In the data rows, zero lies at 4.5, halfway between 4 and 5.
Here are some points:
[4 3 4 5 4 5 5 6]
[3 3 4 4 3 4 5 6]
[5 2 5 5 4 5 5 6]
[9 9 5 6 6 5 4 1]
[3 3 4 5 3 4 5 6]
[4 5 2 3 5 3 5 3]
[5 5 5 5 5 4 5 4]
[5 7 5 5 5 4 4 3]
[6 6 5 4 7 5 4 3]
[6 6 3 3 7 4 5 2]
[5 5 5 4 5 5 4 4]
[2 2 6 6 2 4 4 8]
[5 5 3 3 6 3 5 3]
[3 9 3 2 6 2 4 2]
[3 4 3 3 4 4 4 5]
Here are 10 more points, each followed by its number:
[8 8 4 3 9 5 4 0] 0
[7 6 6 4 5 5 4 4] 1
[3 3 4 5 4 4 5 5] 2
[3 3 4 5 2 3 5 6] 3
[4 2 5 5 4 5 5 6] 4
[5 1 5 6 4 6 5 7] 5
[2 2 6 6 2 4 4 8] 6
[2 2 5 5 2 3 5 7] 7
[6 5 5 6 4 5 4 3] 8
[8 8 3 2 9 5 5 0] 9
Which three of these numbered points are nearest to each point below, ignoring the 2 directions in which the first points spread most? Their numbers follow each, nearest first.
[5 5 5 5 4 5 4 4] > 8 2 7
[6 6 5 6 4 5 4 3] > 8 3 7
[7 7 5 4 8 6 5 1] > 0 4 9
[4 1 4 4 4 5 4 7] > 0 5 9
[5 4 7 5 4 6 4 5] > 1 4 6
[9 9 2 2 9 7 5 0] > 9 5 0
[3 4 3 3 4 2 5 5] > 7 3 2
[3 7 3 2 5 2 5 4] > 7 6 1
[3 3 6 6 3 5 4 7] > 6 7 2
[2 2 7 6 2 5 4 8] > 6 7 1
[4 1 4 5 4 5 5 7] > 5 4 0
[4 5 3 4 5 4 5 4] > 2 4 5
[6 6 5 4 6 5 5 3] > 4 2 1
[1 4 4 2 4 3 5 6] > 1 6 7
[3 2 8 7 2 6 4 8] > 6 7 1
[4 5 3 4 5 4 5 4] > 2 4 5
[3 2 8 7 2 6 4 8] > 6 7 1
[0 0 5 6 0 2 4 9] > 7 6 3
[7 9 0 2 9 4 5 0] > 5 9 4
[2 3 4 5 2 3 5 7] > 3 7 6
[4 4 5 4 4 4 4 5] > 1 7 6
[3 3 6 6 3 5 4 7] > 6 7 2
[4 3 4 5 3 4 5 6] > 3 2 8
[6 6 4 4 7 5 5 2] > 4 5 0
[3 3 4 5 3 4 5 6] > 2 8 3
[4 3 7 6 3 5 4 7] > 6 7 1
[3 4 4 5 3 4 5 6] > 3 7 2
[4 4 5 4 4 4 4 5] > 1 7 6
